The rows of M fall into a few groups, which share some directions, and each row is roughly a mix of its group's hidden directions, except some rows that fit no group.
M:
[[-5,-23,-55,41,-24,-38,25,-14,4,-18,16,-21],
[7,-24,-12,56,32,-7,-35,-19,16,23,-22,35],
[-29,-12,28,12,-13,-34,-37,-24,29,-8,-54,15],
[-13,-35,-26,-15,-11,14,-38,7,-57,-20,34,-15],
[33,30,-18,26,32,-18,-3,1,45,-12,17,-48],
[-10,-6,-38,15,-4,-45,-19,37,-35,-13,-16,44],
[5,1,-6,2,-28,2,29,-1,40,-27,-6,-71],
[-18,21,5,-26,-10,-22,-33,-37,37,29,-47,-15],
[-17,51,-26,-38,19,26,21,4,-2,39,22,25],
[13,-2,16,8,-24,-53,12,24,39,4,-36,42],
[-22,-11,-59,25,14,51,16,31,7,19,-9,4],
[-6,5,-9,12,47,37,-22,-36,-5,43,-40,1],
[-56,-29,-50,12,15,20,-13,6,-11,24,30,10],
[0,25,-26,21,-27,7,-53,15,-20,-25,43,-26],
[9,-44,-27,31,13,37,-13,4,56,23,-1,4],
[46,20,13,2,35,-11,-34,38,27,-23,8,34],
[-22,-31,1,-67,-30,6,12,-37,16,15,0,-17],
[30,-56,0,11,5,18,37,-4,18,34,-41,14],
[19,15,42,-50,-29,-25,2,18,13,-7,7,47],
[-8,-65,10,-30,-5,-9,-15,10,22,16,11,51],
[8,-18,-18,10,-5,-34,-19,-47,-43,20,47,-10],
[4,18,-8,-33,45,66,10,-7,-21,15,19,2],
[-17,25,18,9,29,-38,-29,0,36,14,-20,53],
[49,33,17,58,-13,23,4,6,-1,-28,10,-17],
[-27,4,-1,-31,-12,-3,-39,36,2,24,59,19],
[-29,-35,20,-34,-41,-12,10,-22,53,-3,-18,-2],
[-1,-20,57,-7,15,-41,4,25,0,-28,-45,-9],
[66,3,5,1,-16,-3,3,-17,-15,34,-27,45],
[24,62,23,8,23,51,-4,-18,16,-15,14,-4],
[13,-26,-9,3,-1,-21,7,0,0,57,-63,24],
[19,2,-7,-15,23,17,-72,11,11,4,-43,19],
[-25,-14,-32,14,30,-19,-45,-47,-32,11,-2,-21],
[-42,-7,55,-37,-2,-11,-6,0,32,-36,-15,16],
[6,14,8,-22,37,72,8,-37,10,5,13,-10],
[-23,16,-22,4,27,22,30,-35,-31,58,8,-12],
[41,-22,-38,57,-25,-15,-6,-4,-7,-4,-33,16],
[-3,6,16,20,-4,-35,41,-6,53,-16,40,-28],
[-26,-10,27,-40,25,-21,-26,13,-20,-28,-52,18],
[-27,-35,-47,-13,-44,-23,-40,-5,9,13,15,17],
[-17,-48,18,-18,18,-27,28,36,-16,-28,-26,32],
[17,31,19,47,-19,-49,-16,3,18,-40,19,-8],
[-14,-31,-4,-13,9,6,3,-7,-19,-45,-69,21],
[8,28,-70,13,-39,-13,4,-4,25,-8,-17,-22],
[17,20,-17,-3,4,12,-34,10,-9,19,79,9],
[10,-41,0,21,-11,36,17,-47,-35,35,-22,-11],
[-16,60,28,-10,-7,-7,13,20,19,46,14,-34],
[3,-35,-33,-19,43,-49,-3,3,-31,5,-7,33],
[-19,26,-46,-24,5,20,-21,-10,-14,50,37,18],
[28,-3,2,32,-28,11,4,7,-45,32,0,-58],
[46,39,14,23,-4,-36,-3,-28,32,-34,7,20],
[-35,-58,-28,22,-38,12,-4,13,-24,-4,-32,-2],
[40,-14,-15,-8,-18,-14,-35,41,8,-51,31,-2],
[-36,42,14,-38,-1,-32,-29,-29,24,-17,27,-10],
[35,-37,16,55,-21,-8,13,-25,-6,-28,-26,-22],
[-9,50,-6,-31,-26,-20,-33,-28,14,-5,-34,35],
[-35,-46,-29,40,-1,12,10,-19,21,4,25,-41],
[4,22,-9,27,26,-15,1,61,-25,-30,28,30],
[52,-8,-53,24,-15,11,-18,-8,7,42,19,-1],
[38,42,-16,20,37,13,-16,-30,-38,-4,29,-17],
[-31,-8,-14,-43,-60,19,27,28,-1,1,-17,15],
[12,-51,35,-7,-44,33,13,-11,18,-5,-38,-2],
[-11,-16,-27,-33,-3,42,41,-24,40,9,1,-35],
[-16,-51,-30,11,-15,-15,23,-8,7,-59,11,24],
[-11,33,-8,-38,42,52,-6,31,-6,-1,1,-30],
[26,29,20,-17,-8,70,23,-9,2,-10,27,-25],
[-1,31,-10,-10,29,11,-2,-25,-72,16,4,-32],
[-34,-11,-11,-32,-40,10,36,5,53,28,12,2],
[13,17,11,0,-26,17,-6,-41,53,-42,-21,31],
[-26,18,-2,-1,-42,39,32,-12,46,37,15,-6],
[-31,10,6,-6,-8,-44,-29,-36,42,-44,12,10],
[52,21,-11,15,-28,4,-47,37,11,-1,28,-19],
[8,41,-22,3,23,34,-27,-34,-40,14,-35,-16],
[-46,-18,17,-33,-37,-2,16,42,28,-29,14,8],
[16,18,-28,13,0,36,38,0,-15,55,-38,-10],
[-53,-30,20,-12,-29,-30,-3,15,16,-41,-33,-4],
[-21,-9,34,-10,-7,-65,11,10,47,-5,23,-9],
[10,33,-26,9,31,-41,15,-37,-11,38,-25,-29],
[-21,7,-69,-6,-19,19,-35,-10,-18,29,24,8],
[-10,0,17,-54,-32,42,28,8,-2,28,-31,21],
[3,-35,16,-12,6,53,-1,4,-41,-27,18,-44],
[58,63,15,14,-21,-17,9,16,-5,-12,9,11],
[-6,26,44,-34,-31,-27,13,10,40,-33,-24,-15],
[-45,-36,2,-18,-24,-19,-14,-31,-29,-2,47,-19],
[-21,49,10,-34,44,-26,29,-35,11,-8,-6,7],
[-32,57,35,-1,31,-17,26,-5,-28,1,-28,11],
[-25,-9,-14,63,-28,29,20,-35,-6,11,27,10],
[-9,-32,55,25,10,20,5,-12,30,0,-45,28],
[-22,16,-22,-24,27,-50,-32,-32,-24,-3,36,-13],
[-54,-41,-23,0,-25,-8,-22,0,-46,-7,19,20],
[5,61,27,33,9,24,13,-10,-1,51,5,-7],
[-25,2,-22,-5,39,37,-12,-34,-2,43,3,-44],
[-38,29,26,-66,-3,-21,-19,6,23,7,13,15],
[-17,48,22,-16,25,20,-11,-15,46,-37,15,27],
[-25,4,5,-9,37,45,37,-2,10,53,21,16],
[-32,-59,17,12,-16,-1,-31,24,-29,-28,29,6],
[24,25,14,-24,-33,32,8,-44,32,-42,17,-2],
[-1,-13,-39,-16,9,-67,5,8,15,16,40,19],
[28,36,-15,-7,-14,-10,-17,-39,-31,-29,45,-30],
[1,-5,-37,13,-31,-6,-15,18,10,32,70,-4],
[-15,-46,17,14,-50,-15,23,40,25,-27,2,-5],
[63,-18,47,10,2,2,-24,28,14,-29,-8,3],
[-30,14,16,45,-8,35,22,-8,-41,-4,20,-42],
[22,-26,23,-26,2,39,57,25,31,-5,18,12],
[-18,55,-6,1,25,-37,-34,19,-10,17,-23,37],
[37,6,29,-3,-2,-23,1,-16,-29,26,0,67],
[-51,14,53,0,-9,2,24,35,-9,-32,15,-19],
[27,20,-9,-11,9,1,-4,32,2,-41,67,25],
[49,-4,3,-7,-23,67,38,0,0,-4,-11,10],
[-20,-9,-17,42,-36,-30,-14,28,-20,-28,17,-45],
[22,2,-39,-24,-24,26,-5,-16,-66,7,11,-21],
[23,2,15,-1,-10,-48,-15,-5,2,17,14,73],
[6,1,-23,42,50,39,-26,-32,-29,-6,5,-14],
[-23,26,8,-14,-49,29,-35,20,35,11,38,-6],
[-4,-10,-51,-8,23,-3,-26,17,-62,-14,-23,17],
[-5,32,-8,-29,20,-64,32,-10,37,12,-10,-1],
[-4,-41,-7,15,14,-16,79,-8,3,-4,-15,15],
[-1,0,44,-59,-4,38,-16,16,-6,-28,-16,-27],
[-12,-1,-6,30,-16,-28,19,5,30,23,-26,67],
[-21,-15,23,36,3,-22,60,4,-19,-21,-26,-32],
[-19,6,29,4,2,-10,41,-55,38,0,-36,-16],
[15,-12,27,35,-14,-42,18,30,47,-3,-26,27],
[21,0,-24,-12,45,7,4,-64,0,-5,21,36],
[-12,9,31,25,-7,-55,5,-42,-48,-11,-8,5],
[-9,-54,5,-6,-60,-1,10,-18,-29,11,5,33],
[24,31,-5,-11,11,57,0,-14,-39,41,-8,-24],
[-31,-46,-10,38,31,19,-22,-26,14,13,-40,-4],
[3,36,-8,-27,16,-56,8,34,2,-5,-49,-9],
[55,16,2,33,-1,-35,-10,-38,-30,-4,-26,-18],
[18,5,-22,-32,18,5,-5,-32,20,56,-41,25],
[19,-26,-22,30,-13,13,-2,-23,12,-71,9,23],
[17,-22,-38,17,10,-64,-7,7,-24,-14,-3,40]]
One row of each group comes first, with its name. Which group is each row after those in?
[-17,25,8,8,-16,19,-12,42,-20,-37,60,-11] -> (57)
[-12,-7,-1,-17,11,28,5,9,-45,39,28,-58] -> (42)
[41,-13,35,-46,-50,7,21,9,-17,-10,11,19] -> (69)

[-15,-16,-15,35,29,-53,-10,43,-9,-17,3,34] -> (42)
[-19,-32,9,7,18,46,30,-33,-33,38,23,-11] -> (69)
[33,-30,4,-11,-50,3,34,10,3,37,-43,4] -> (42)
[-28,-13,20,-13,0,48,40,26,-3,-32,13,-43] -> (69)
[-12,1,-10,21,-2,-40,1,-34,17,-15,33,-64] -> (69)
[-8,-5,21,-27,31,62,12,-23,-23,37,0,-22] -> (69)
[9,-21,-33,-16,35,-12,-12,9,-46,44,-35,22] -> (57)
[25,14,-15,-14,-11,22,33,43,-2,-39,29,-45] -> (69)
[-4,65,21,-41,10,32,-7,-22,14,-7,27,-9] -> (42)
[7,-32,-23,-1,-45,-46,-5,-20,13,-37,-18,33] -> (42)
[14,-45,10,-5,43,7,8,9,-45,-32,-5,41] -> (57)
